Each path below is one point turned by a fixed rotation once a step. After each direction that follows a path, write how fast that rotation turns it, in degrees a step (0 if it stays still).
Each turn is a multiple of 5 degrees from 10 to 175, or 0.
Each row of a path follows its step; steps can be skipped.
path 1
step 2: -1.21 -0.53  2.27  0.03 -0.56  1.31 -2.88  1.54  0.22  0.01 -1.38  1.33 -2.01 -2.84 -0.93 -3.86  0.25  0.28 -1.65 -0.49  2.46  1.39 -3.90  1.23 -1.39  1.35  0.50  0.49  1.18  0.56 -0.87  2.23  0.22 -1.26 -2.36  0.58  1.51
step 7:  0.27 -2.76 -0.02  2.29  0.97  0.53 -0.86  1.49  4.29  0.94 -3.34  0.38 -0.11  0.79 -0.32  0.52 -1.09  0.04  1.39 -1.88  2.32  0.16 -1.79  1.28 -1.25  1.71 -0.62  0.80  2.42 -0.91 -0.16 -2.43  0.44 -1.62 -2.91 -1.14 -1.89
step 8: -1.32 -1.34 -1.20  0.02  0.62 -1.61  1.46 -0.34 -2.23 -2.84 -2.73  0.09 -1.94 -3.60  0.41 -0.33 -0.13 -2.05 -1.96  1.00 -0.97 -0.57 -1.67  1.31  0.07 -1.81  2.33  0.68  2.80 -0.63 -1.16 -0.61 -1.82 -3.36 -1.40 -0.45  1.15
step 9:  0.68  1.03  1.04  2.30  0.38 -2.45  2.34 -1.51 -2.23 -0.13  1.24  0.12 -0.14 -1.89 -0.92  2.08 -3.97 -0.82 -1.66 -1.07  0.51  3.41 -0.38 -1.56 -0.84 -0.06  2.33  1.32 -1.74 -0.47  1.33  0.48  2.13  1.70  0.16  0.28  2.71
step 10:  0.81  0.20 -0.11  0.58  0.43  0.84  1.39 -0.25  0.75  2.64  4.81  0.12  0.74 -1.91 -0.91 -0.69  1.61 -0.46 -4.09 -0.53  0.80 -0.95  0.72 -0.67  2.79 -0.27 -3.33  2.00 -0.53  1.74  1.12 -1.43 -0.82  2.23 -0.86 -1.25  0.28
step 13: -1.26 -2.25  1.50  0.61  1.97  0.13 -0.97 -0.49  1.68 -1.39  1.07  1.99  0.60  0.38 -1.37 -3.65 -0.49 -1.24  2.29  2.29  0.68  0.70 -3.30  1.00 -0.58 -0.39 -0.04  0.40  0.53 -1.19 -3.19 -0.49  0.30 -3.07 -1.56 -0.73  3.17
step 14:  0.05  1.20  3.07 -0.24 -0.01 -1.24  0.41  1.57 -1.15  0.20 -2.15 -2.28 -2.76 -3.37 -2.97 -1.78 -1.76  0.29 -0.59  0.11 -0.35  3.23  0.96  1.69  0.70 -2.15  1.86 -0.78 -1.02 -1.15 -1.79 -2.52 -0.14  0.31  1.25 -1.77  0.10
step 15:  1.70  2.13  2.81 -0.33 -1.93  1.45  2.42  0.69  1.23 -2.49  1.39 -1.40  0.30 -0.77 -0.19  2.80  1.69 -3.18 -2.53 -2.92  0.36 -0.81  0.28 -0.51 -1.40  0.99  0.31  0.26 -0.04 -0.01  1.12 -2.35  0.84  1.89  0.36 -1.09  2.81
step 16:  2.04 -2.18 -2.51 -0.10 -2.41  1.50 -3.51 -0.75 -0.99  0.73  1.16 -0.78  0.67 -1.63  1.87  1.32 -0.72 -1.10 -1.40 -0.52  0.26 -3.53 -1.06  0.55  2.60 -0.25 -0.09 -0.80 -3.01  1.61  0.73  0.70  1.91  1.07 -1.60 -2.57  0.36
step 19: -1.86 -2.59 -0.71 -1.63  1.06 -1.20  1.22  1.94  1.56  0.00 -0.62 -0.92  1.15 -1.82 -0.65 -0.16  0.64 -1.02 -0.41 -1.16  0.56  0.19  1.42 -0.76  2.10 -2.91  1.85 -0.48  2.28 -3.43 -4.34 -0.57 -1.84 -2.79 -0.58 -0.72 -0.03
step 22: -0.09 -1.20 -0.21  0.15 -1.69  1.65 -0.60 -0.51 -1.03  1.83 -0.62 -0.49  0.64  0.12 -0.83 -2.29 -1.10  2.52 -3.36 -1.55  1.34 -2.63 -3.38  2.12  1.39  1.17 -0.01 -2.04  2.01  2.12  0.69  2.18 -1.35  2.04  1.98  0.09  1.68
Directions:
-0.75  0.29  0.47  0.07 -0.39  0.37  0.43  0.61  0.99  0.34 -0.06 -0.25  0.17 -0.48 -1.42 -0.55  0.62  0.70 -0.54 -0.33  0.94  0.35  0.90  0.34  0.41  1.01  0.33 -0.45 -0.05  0.41 -0.15 -0.02 -0.38  0.43 -0.12  0.43 -0.26 -> 90
 0.46 -0.11  0.10  0.55  0.14 -0.04 -0.84  0.20  0.28  1.03 -0.94 -0.15 -0.18 -0.64  0.27  0.89 -0.83  0.80  0.03  0.31 -0.08  0.81  0.67 -0.16  0.43 -0.27 -0.19  0.00 -0.95 -0.05 -0.21 -0.11  0.55  0.13 -0.71 -0.76 -1.04 -> 160
-0.34  0.82 -0.50  1.35  0.30  0.00  0.22  1.12 -0.53 -0.10 -0.23  0.12  0.28  0.99  0.03  0.75 -0.46  0.21  0.70 -0.44  0.49 -0.35 -0.26  0.19  0.47  0.18 -0.25 -0.25 -0.39 -0.15 -0.91 -0.32 -0.53  0.44 -0.33  0.01  1.12 -> 175
 0.48  0.64 -0.80  0.00  0.17  0.43  0.46 -0.33 -0.18  0.28  0.93  0.35 -0.05 -0.73 -0.24  0.65 -0.09  1.08 -0.99 -0.04  0.36 -0.94 -0.38  0.16 -1.22 -0.49  0.10 -0.83 -0.87  0.32  0.38  0.06 -0.06  0.15  0.30 -0.39  0.12 -> 60
 0.12  1.29  0.26 -0.58 -1.08 -0.07 -0.03 -0.15  0.37  1.26 -0.29  0.21  0.06 -0.21 -0.03 -0.71 -0.64  0.06  0.19 -1.22 -0.22 -0.04 -0.62 -0.90 -0.12 -0.56 -0.82  0.20  0.30  0.04 -0.38 -0.62 -0.45 -0.43  0.16  0.23  0.04 -> 90
